A single turn carries every row of the set below to another of its rows. Some are shown first; where does it send the rows asked next?
K_16: [-12  -1   4  -8   0   5 -11   9 -10  -2 -23  -1   7   6 -17  -4 -12   5
 -19  -2   9  14]
K_667: [  2   0   2 -11   9   7  -2  -4   1  -5 -13  -8   4  14  -6   3  -8  -5
  -7  -8  22  17]
K_843: [ -3 -15   7  -6   1   3  -8   3  13 -10 -17  -8  13  -2  -2   1  -3  -5
 -16  11   3  15]
K_325: [ -2 -15   1   4   6   6 -10  -4  -2  -2 -24  -4   7   6  10   2 -10   0
 -21  -1  18   9]
K_342: [ -4   0   9  -4  -4 -14 -14   3   9 -13 -10   4   5  -8   2  -2  -3  -4
 -11  -3   0   6]
K_31: [  0   1  10   1  -3 -11 -13   8  12 -14 -12   1   4  -5   0  -3  -1  -3
 -12  -6  -1   4]
K_672: [ -7  -4   9  -1   8   1  -8  -3   3 -10 -10   6  19   8 -10  -4  -4  -7
  -2  11   9  17]
K_165: [  0   4  -3   4   4   4  -4  -3  -4   1 -11   4   4   2   4 -11  -5  -3
 -25 -15  14   5]
K_413: [ -4  -2   2   6   9  -8  -7   1   1   3  -3   8  13   6  -4 -12   3   0
 -18   0  -3  14]
K_208: [ -3 -11   6  -6   5   0  -8  -4  13  -9 -19 -14  12  -1   3   5  -5  -6
 -14   8   5  17]
K_656: [ -2 -14  -1  -4   5  14  -8  -3  -5  -1 -22  -4   9   6   6   1 -11  -4
 -16   0  17   6]
K_4: [ -8 -14   7  -4   2  -2 -11   2  12  -8 -18 -12  11  -1   7   2  -7  -6
 -17   7   7  17]
K_688: [-10  -2   7  -4  -1   4 -10  10 -11 -10 -21  -3   2   3 -16  -4 -11   1
 -21  -3  13  18]
K_743: [ -1   5   5  -8   3  -8 -13   0   5   2 -14  -1  -2   9  -4   6 -13   0
  -8 -19   6   5]
K_777: [-16   2   2   2  -1  -3 -17   9  -5  -8 -10  -7   6   2  -8  -9   1  10
 -15   3  16   4]
K_92: [  0   2   7  -7   4  -8  -8  -1   1   4 -14  -3  -3   6  -4   3  -8   2
 -10 -20   6   0]
K_408: [-4 -4  2 -2 11  0 -9 -1  1 -7 -6  4 19 12 -6 -5 -1 -2  1  7 10 21]
K_139: [ -5   0   9  -4  -3 -13 -16   6  12 -12 -12   0   4  -5   4   0  -8  -5
 -11  -7  -1  11]
K_828: [  0   1   1 -10   8   4  -7  -5   4  -1 -11  -5   4  17  -8   3  -9  -1
  -2  -8  19  20]
K_509: [ -6   1   3   6  11  -8  -7  -4   3   1  -6   4  14   2   0 -11   4  -4
 -18   3  -5  11]
K_137: [  0 -12   1  -2   7   7  -8  -9  -4  -1 -27  -4   5   5   9   4 -11  -3
 -17  -4  14   8]
K_556: [ -2   3   7  -3   2 -12 -15   4  12 -14 -11  -2   4  -5   4   0  -1  -6
  -7  -4  -3   9]
K_949: [-19   3   3  -6   0   4 -15  12  -9  -6 -15  -2   1   3  -7 -12  -4   2
 -13  -8  12  11]
K_907: [-18  -2   6  -5   1   2 -12  13 -10   1 -14  -8  -3   4  -8 -11  -3   3
 -17  -4  10   9]
K_718: [  2   2   2  -7  11   7  -2  -9   3  -2 -16  -3   1  16  -7   3  -6  -5
  -7  -8  17  19]
K_517: [  1   7   5  -6   7  -7 -11  -1   2   3 -14   1  -4   9  -2   4  -6  -3
  -7 -17   1   3]
K_67: [ -3  -3   3   1  13   1  -7  -7   1 -10 -12   3  18  11  -4  -3  -1  -4
  -1  10  11  18]
K_185: [ -1   3   0   6   5   0  -5  -3  -3  -2 -16   9   1   5   5 -10   0  -1
 -25 -16  14   7]
K_13: [ -3 -11   2  -2   8   8  -5  -4  -4   0 -26  -4  10   9   9   2 -11  -1
 -18  -1  18   7]
K_619: [ -6   0   4   2   8  -9  -8   0   5   0  -5   8  12   5  -7  -9   7  -3
 -20  -1  -4  10]
K_34: [ -8 -10   6  -9   2   0  -6   1  12  -9 -16  -9  13  -1   5   1  -6  -6
 -18  13   7  18]
K_502: [-20   4   3   0   0  -3 -17   8   1  -7  -9 -13   7   4 -12  -7   1   6
 -18  -1  14   7]
K_713: [  0   6   7  -3   5  -4  -8   5   2   3 -14  -3  -4  11  -2   3  -8  -1
 -10 -16   9  -3]
K_72: [ -9   3   2  -1  -3   0 -11   5  -2 -10 -16  -7  11   4 -19  -3  -6  10
 -22   5  16  14]
K_490: [  1   2  -2   5   5   0  -6  -6  -3   0 -14   6  -1   0   8  -9  -3  -5
 -26 -12   7   9]
K_359: [ -7   2   6   6   7  -9  -6  -2   4   1  -3   5  16   2  -8 -12   1  -3
 -18  -3  -2   6]
K_52: [  1  -2  -2   8   5   0  -7  -2  -4   1 -13   7   2   4   5  -9  -3  -1
 -29 -11  12  11]
K_288: [ -5  -6   4  -4  12   0 -10   0   0 -11  -9   4  20  11  -6   0  -1  -5
  -3  10   8  16]
K_26: [ -3   0   5  -9   8  10  -4  -3   4  -2 -15  -4   1  17  -6   4  -9  -8
  -6  -3  21  17]
K_212: [-12  -1   6   1   0  -3 -17   5  -5 -12 -18  -6  12   6 -18   2  -9   8
 -20   4  14   9]

K_713 -> K_26
K_92 -> K_667
Now find these:
K_828 -> K_408
K_212 -> K_502
K_517 -> K_718

A single turn carries every row of the set below to another of its rows. Some are shown first; where does it send the rows asked next?
K_795: [  9  -3  -4   6  14  16  12   1   4   6  12 -21 -28  12   3   3  -4   0
  -5 -14  -1  -9   2]
K_211: [  4   1  -4   6  10   0  18   4  10  14  19  -6  -8  -5  -6   3  -4  -1
  14 -11  -6  -9  -3]
K_261: [ 11  12  -5  -1   7   1   3   7  12  -4  13  -4 -14  15   6   4  -6   4
  -3   0   0  -8   8]
K_83: [  1   2  -1   4  -4  11   6  -5  13  -3  13  -9 -19   9  13  -5  -7   5
  -8 -14   3 -13   0]
K_754: [  4  -1  -6   3  13   4  16   3  10   7  24 -10  -8   0 -12   4  -5  -5
  10  -7 -10 -10  -2]
K_486: [ 10  10   0  -3   5   3   2   8   9  -2   3  -2 -19   5   7  -2  -7   3
   1  -4   7  -6   4]
K_878: [  8   7   0   6  -3   5   6   7   4  12  17  -7   1   5  -8  -6  -6   1
  11 -25   8 -11   8]
K_234: [  4  -2  -7   9   0  16  -1  18  17  -2  13 -10  -9  12   0  -3   4   2
  -6 -14   3 -12  -9]
K_188: [  9 -10  -6   6   4  10  13  -5  10   2  19 -13 -11  24  -8   5  -6  -8
  -2 -17   5  -8   9]
K_864: [  6  -4   3   7   0  12   7  -7  -1   7   6  -8 -12   6 -10 -10  -5  -8
   1 -17  11  -1   7]
K_608: [10 11 -5  6 13  8  2  7 13 14 15  5 -9 15 -6  1  3 -2  0 -6 -4 -5 -6]
K_123: [ 10   9  -3  -7   6   7  14   6   8  12  10  -9 -14   5  -7   3   8  -5
  12  -9  -2 -11   6]
K_454: [  6   6  -4   5  -3  -1   1  -5  14  20  18  -5 -10  16  -2  -2  -6  -4
   0 -22   6  -5   4]
K_587: [ 16  -6   6   2   1  14  13   3   7  -1  17 -12  -6   7 -16  -5  -5  -1
   8 -22  10  -8   1]
K_60: [  9  -3  -3   4  16   5  16   2   8   7  17 -11 -10  -7 -11  -1  -5  -4
  12 -11  -6  -8  -6]
K_282: [ 14  -3  -1   6   5   6  -1   9  20   2  21  -9 -12 -10   3   1  -7   6
 -11 -15   5  -9  -2]
K_685: [  5 -11  -4  -1  -3   4  -4   3   7   9  15 -11   2  -8  -6  -1  -7  -4
  -6 -21  -1  -7   2]
K_292: [ 14   4  -3  -3  14   6   4   6   7 -12   5  -6 -18   9  -1   1 -11   1
  -4  -3   3  -5   6]
K_379: [ 18  -6  -4   2   4  17  13  -4  10   6  18 -14  -2  12  -6   6 -10  -2
  -6 -22 -14  -5   1]
K_610: [ -2   7   0  13  -5  16  12   5   3  -1  11 -11  -2  14  -2  -2   1   2
 -10 -14   3 -12  13]
K_945: [ 12   0   2   6  -4  13  10   7  22   2   8 -10 -17  14   0   3   0   0
  -9 -26   8 -11  -4]
K_196: [  8  -7   2   1  -6  17  15   2   1  11   4  -8  -7  -2  -4   1 -12  -5
   0 -23  -5  -6   2]
K_51: [  9  -1  -3   6   1   9  -4   8  10  -4  22  -7 -10 -11  -7   1  -5   0
 -13  -6   0  -7   7]
K_707: [  9   1  -5  19   3  11   3  14   5  -6   9  -8  -3  10  -6  -1   4  10
 -10 -13  -1  -4   1]
K_186: [  2   7  -2  10   3  10   8   1  -5  14   8 -13 -27   4   1   0   0   0
  -2 -10  -2  -6   7]
K_129: [  6   4  -3 -10  18   6  16   7   6   8   7 -13 -14   3  -9   1  -6  -1
   8 -20  -2 -11   8]
K_991: [ -1   1  -5   9  -1   6  -4  19  10  -2   9  -4 -13   7 -13   0  -7   6
 -11 -19  -1  -6  -2]
K_734: [  5 -15   3   3  -3   8  10  -1   6   1  22 -12   6   0  -5   2  -4   4
  -9 -14  -1  -6   5]
K_190: [ 16   1  -5   2  -2   5   5   6  12   4  25  -9  -4  16 -18   6  -5  -7
   7 -21   0 -12   7]
K_372: [ 10  -1  -2   5  -5   5   0  -6   9  -6   8  -5 -27   5  -3   3  -8  -1
 -11 -16  -2  -6   1]
K_900: [  7   7  -3  -1 -12  14   6  -1  10  19  19  -7  -2   7  -1   0  -5  -5
  -1 -15 -12  -7   0]
K_397: [  7   4 -11  12   0   7  -1  -8   2  -7  11 -10 -13   9   7   1  -4  -1
 -10 -13  -5 -11  11]
K_524: [  8  -4  -3   6  23  12  15  10  10   3  11   0 -10  18  -8   5  -8   2
  -4 -12  -1  -6  -1]
K_140: [ 12  11   3  -7  14   6  16  -1   8   7  18 -12 -11   9 -13   2   2   6
   5 -10  -7  -4   6]
K_682: [ 12 -13  -2   1  -8   4   4   2  17   9  21 -10   0   0  -1   7   3  -2
  -5 -17   0  -8  -3]
K_259: [  8  -6  -5  10   1   8   8  13  13  -2  21  -7  -7  -6   6   6  -4   5
 -10  -9   3 -13  10]
K_115: [  0   1  -3   4  13  14   8  13   1   9   2   4 -11   5  -7  -5  -3  -7
   3  -7   4  -8   0]
K_159: [  9  10  -4   6   0   8  -9   3   9   1   7 -10 -10   8 -16  -1  -6  -7
 -14 -24  -4  -6   5]
K_575: [  5   9  -4   3   7   7   1  -1   7  14  21 -15 -29  13  -3   4  -4   0
  -7 -10  -8  -7   2]

K_795 -> K_575
K_587 -> K_190
Now find these:
K_900 -> K_196
K_486 -> K_292
K_140 -> K_123
K_115 -> K_524
K_234 -> K_991
K_188 -> K_454
K_372 -> K_397
K_610 -> K_945
K_754 -> K_211
K_682 -> K_685
K_282 -> K_51

A single turn carries every row of the set below to another of its rows. Some are shown first; where does it send the rows asked next?
K_144: [ 10  -3   8   3 -14   1  13   8  -1  -8   1  -6  -1   7   4   5 -12  -8
 -20   3   2   8  -5   0  13 -20 -17   4   0  -4 -12  -1   1  -5   0 -13
  28  -3  -4 -13   5  -3  16  -2  -3   9]
K_563: [  9  -4  -5   9 -10  -2  -1   5  -5  -3  -2   2   2   7  19  14  -8  -5
   5  -1   8  -3   0  -8  18 -19  -7  13  -7  -5   0  15  11   2   4  -7
  16  -5 -25 -18  22   7   0 -10  -5   6]
K_814: [ 12  -7   4   8 -13   8   2   6   6  -6  -5  -8  -1   6  12   5  -9 -10
 -15   6   5  12  -4  -5  14 -21 -14  11   0 -12 -12   5  -2  -3   7 -17
  22  -4  -5 -18   1   1  11  -5   1  14]
K_913: [  5  -4   9   7  -5 -18   2  -8   1  -7  -8   1  11   1  11   1 -15   2
  -7   2  22  -1  -1  -3  16  -5  -2  30   0  -5   3  -8   8  -6   0   0
  23  -5  -7 -11   0  -7  11  -8 -12   7]
K_694: [ 17  -7  -3   8 -13  -7  13  -2   1  -6 -17  -1   5   0   9   3  -3  -7
 -11  16  11 -13   5  -3   6 -11  -3  30  -4  -3   6  -3   3   9  -7   0
  15  -3  -3   4   3  -6   8  -9  -4   4]
K_591: [ 11  -6  -1   5  -2  -8   6   9  -8  -8 -10   5  13  12  13  14  -3  -6
   2  -6   8 -11   5   1  14 -18   2  17  -5  -1   0   6   9  -5   2   3
  12  -4 -14 -18  24   5  -1  -6  -3   9]
K_841: [ 11  -4  -9   4 -20  -7  -6   3  -2  -3 -13  -8 -11   8   5 -10  -4  10
  -3  -8  15   3  -6   5  15 -14  -3  10  -4   0  -1   3  -4   7 -12  -8
  15   0   0  -9  14  -3   8  -4 -20   3]
K_933: [ 11  -6   4   3 -11   2   9  -2   0 -12  -6 -10  -1  -5  15  11 -13  -9
  -5   6   6   3   4   0  16 -21 -11   4   3  -7 -10   4  -5  -2   3 -12
  24  -5   0  -7   3   5  22   2   1  14]
K_80: [ 17  -5  -2   7  -7  -1   5   5  -7 -12  -6   2   0  15  19  11  -6  -1
   0   1   9  -7   4   0   7 -11   1  21  -6   3  -5   9   5   1   3  -9
  15  -8 -18 -22  31   3   2  -8 -14  10]
K_881: [  9  -6  -2   3 -19  -2   8  -2   8  -3  -5  -6   2   5   6  -4 -10   9
  -7  -4  21  -2 -10   6  19  -4   1  10 -11  -4   1   0   2   2  -6  -3
  13   2 -17  -4  13  -8   2 -11 -24   1]
K_873: [ 18 -14  -3   6 -12 -10   3  -4  -7  -4 -12  11   0   1  10  13 -17   8
   0   0  19  -6   5   0   5   1  -2  20   3 -14  -7  -3   5  17  -2  -2
  15  -6 -10 -10  14  -9  10 -12   2   2]
K_703: [ 11 -10  -5   7 -10  -9   3  -7  -7  -4  -6  10   2   2  10  12 -22  -5
  -9   3  20  -5   8   5   1   0  -6  18   0 -18  -2  -5   3  11  -2   1
  14  -2  -1 -12  10  -8  14  -5  -1  -5]
K_860: [  8  -1   3   7 -25  -5   4  -1   2  -1 -13  -5  -4   0   7  -4  -8   0
  -8 -10   9   3  -8   2  17 -10   7   3  -3  -6  -8  -6  -8   5 -10  -2
   8  -4  -2  -5  21  -9   7  -7 -13  -5]
K_323: [  4  -4   4  11   0 -13  -1  -5   5   1 -12   3  12   0  14   3 -10  -1
  -7  12  23  -2  -8  -4  16  -2  -9  28   6  -5  -2  -7   7  -3  -3  -2
  11   0  -3 -14   7  -3  11 -12  -6   6]
K_93: [ 11  -6  -2  11 -21   1   0   0   3   9 -13  -3 -15   4   6  -3  -5   7
  -5 -11  14   2 -12  -4  18 -19  -3   8  -6 -12  -1   5  -8   4  -5  -6
   7  -1  -7  -8  12  -2   1  -7 -11   1]
K_673: [  6  -6  -2   0 -12  -8   4   3 -14 -11 -12  -1   3   9  19   5  -8  -6
   5  -9   5  -4   5  -5  13 -16   5  19  -2   2   0  12  16   0   0   1
  15  -6 -18 -20  22  -2   4 -11   2   4]
K_299: [  8 -14  -2   9  -6 -10  -3  -2  -4  -5 -11  11   5   0  13   8 -14  -1
  -8   5  25  -5   2  -5   4  -2  -6  20   4 -12  -6   4   7  11  -2  -4
   6   7   1 -11   5  -6  11 -11   4  -1]
K_550: [ 12   1  -3   9  -4   5  13   6  -9  -1  -9   3   3   9  19  12 -13  -2
   5 -10   6 -11  -3  -3  17 -18   4  24  -4   1  -1  14  10   0   3   1
  20 -10 -16 -16  18   1   7  -7  -4   3]
K_152: [ 14  -5  -2   3 -14  -4  13   4 -10  -5 -10   8   6   9  14   5  -3   0
   1  -3   7  -8   5 -10  17 -17  -3   9   3   3  -3   8   9   0   5   8
  16   2 -22 -24  20  -3   0  -7  -7   8]
K_383: [ 14  -8   4   8 -11   1   7  10  -3 -10  -9  -4   3   7  14   2  -8  -5
 -18   3   9   9   3  -2   6 -27 -11   6  12  -5 -11  -3  -1  -5   5 -12
  27  -5   3 -16  10   0  16   0  -9  10]
K_476: [ 18  -3   0   2  -5 -10  11   4  -3 -11  -5   0   9   7  12  11  -7  -2
   5   0  13 -14   3  -1   5 -18   1  24 -10   2  -4  14   8   0   3  -1
   9  -4 -20 -15  21   0  -1 -10  -7   5]
K_236: [ 15  -4   1   3  -8   1  14   8   2  -9  -6  -6   8   4  13   8 -16  -5
 -14  13   9   6   0   2   4 -23 -12   6   5 -14 -10  -3   5  -3   1  -5
  22  -9   7 -17   6   1  19  -3   0   6]
K_751: [ 12  -5  -2   5 -11  -1   5   7  -3 -14  -4  -8   5   8  10   5 -11   0
 -10  12   4   6  -4   5   8 -26  -8  10   6  -9 -10  -3   1  -2   6 -14
  24  -1   5 -10   0   1  22  -7   7  10]
K_770: [ 10  -3  -5   5 -14 -15  -1 -10   5  -1  -8  -8  -9   5   4  -9 -10   7
 -10  -9  16  -1  -8   6  17 -15   5   8  -9  -8  -2   4   0   2 -10  -2
  13   1   4  -9   7  -4  10  -5 -17   1]
K_187: [ 11  -4   1   0 -15  -1   5   2  -2   0  -9  -4 -19   7   8  -6  -6  12
  -6 -13  10   0  -6   2  16 -15  -1   5 -12  -2   3   3   0   6  -9  -3
   6   0  -5  -8   7  -8   3  -4 -12   5]
K_774: [ 17 -11  -1  11 -16  -9   1  -3   3  -3 -19  -3   7   0   3   5   0  -7
 -16   2   7  -6   0   3  12 -15  -2  29  -4  -2   3  -4   0  15  -6  -4
  18   1  -1   4   1  -6  13  -8  -3   3]
K_658: [ 15  -8  -1   5 -17   1   5  -3   1  -8  -3  -3   2  10  13   4 -14  -1
 -12   4  20   6  -1   7   5 -20 -17   5   2 -10  -2  -3  -4  -5   6 -10
  18   4  -4 -10  -4   0  27   1  -3   2]
K_928: [  7 -10  -2  15  -8 -10   4  -4   4  -5 -14   3   6  -1  11   7  -1  -7
 -21  12  12  -7  -2  -5  11 -10  -5  29   1  -5   2   2   9   7  -7  -3
   9   5   2   3  10  -3   8 -12  -2   1]
K_431: [ 14  -2  -3   9 -16  -2   4  -7   6  -4  -7  -1  -7  -1   0 -10  -6  11
  -3  -8  12  -2  -8   6  16  -7   7   7  -4 -10  -6   3  -4   2 -11  -4
  10   4   1 -11  15  -6   4  -9 -15   5]
K_997: [  7  -1   1   1 -16  -6   4   0   0   1  -9  -6  -1   6   5 -10 -11   5
  -5  -9   9   4 -12   6  17 -11   7   9  -5 -15  -6   6 -11  11 -12  -9
  10  -2 -10  -6  11  -9   3   3 -10   4]
K_96: [ 17  -3   0   6  -6  -3  10   2 -15  -5   0  -2   2   9  18  13 -11  -6
   3   0   7 -11  -3  -1  10 -18  -5  10  -6   1   4   7   7   0   4  -7
  13  -2 -25 -24  21   4   6  -7  -8   9]
K_919: [ 17 -12   3   7 -26  -7   5  -5   0  -7  -3  -3 -11   6  10   0  -8  12
 -11  -8   3   6 -15   3  14  -7   8   9  -4  -5  -4   1  -7   2  -3  -7
   8   3  -6  -9  11  -7   4  -8 -15   1]
K_394: [ 11  -4  -4  -3 -13   4  -2   5  -4  -8  -7 -10   2   8  12  10  -2  -6
 -12   9  -3   9  -3   7  11 -16 -17   9   0   0  -6  -3  -4  -4   5  -4
  22  -1  -3 -19   3   2  22  -2   1   6]
K_684: [ 13 -13  -8   2  -6   2  19   4  -2  -8  -9   0   3  16  18  11  -5  -9
  -9  -1  11  -8   8   0   6 -15  -6  19  -2  -2   6  10  15  -7   4   3
  15  -6 -19 -12  16   1   2  -7  -1   8]
K_779: [ 17   0   8   5 -17   3   6   1  -1  -8  -9  -9   2   4  14   2  -7 -11
  -4  11   4   6  -1  -1   5 -15  -6  12   4  -2 -13   0  -5  -6   5 -12
  22  -3  -2 -17   4   2  28  -4   5   8]
K_838: [ 10  -3   8  11  -2 -11   1 -11   2  -2 -12   6  14  -1  15   3  -7  -3
  -8   5  14   2   3   1  18  -8  -5  24   7  -9   0 -10  10  -2  -2   0
  26 -10  -9 -19   5  -5  15  -4  -6  12]

K_770 -> K_476
K_673 -> K_779
K_774 -> K_873
Now find these:
K_913 -> K_694
K_919 -> K_152
K_933 -> K_997
K_814 -> K_93
K_658 -> K_881
K_841 -> K_80
K_96 -> K_144
K_751 -> K_431
K_299 -> K_323

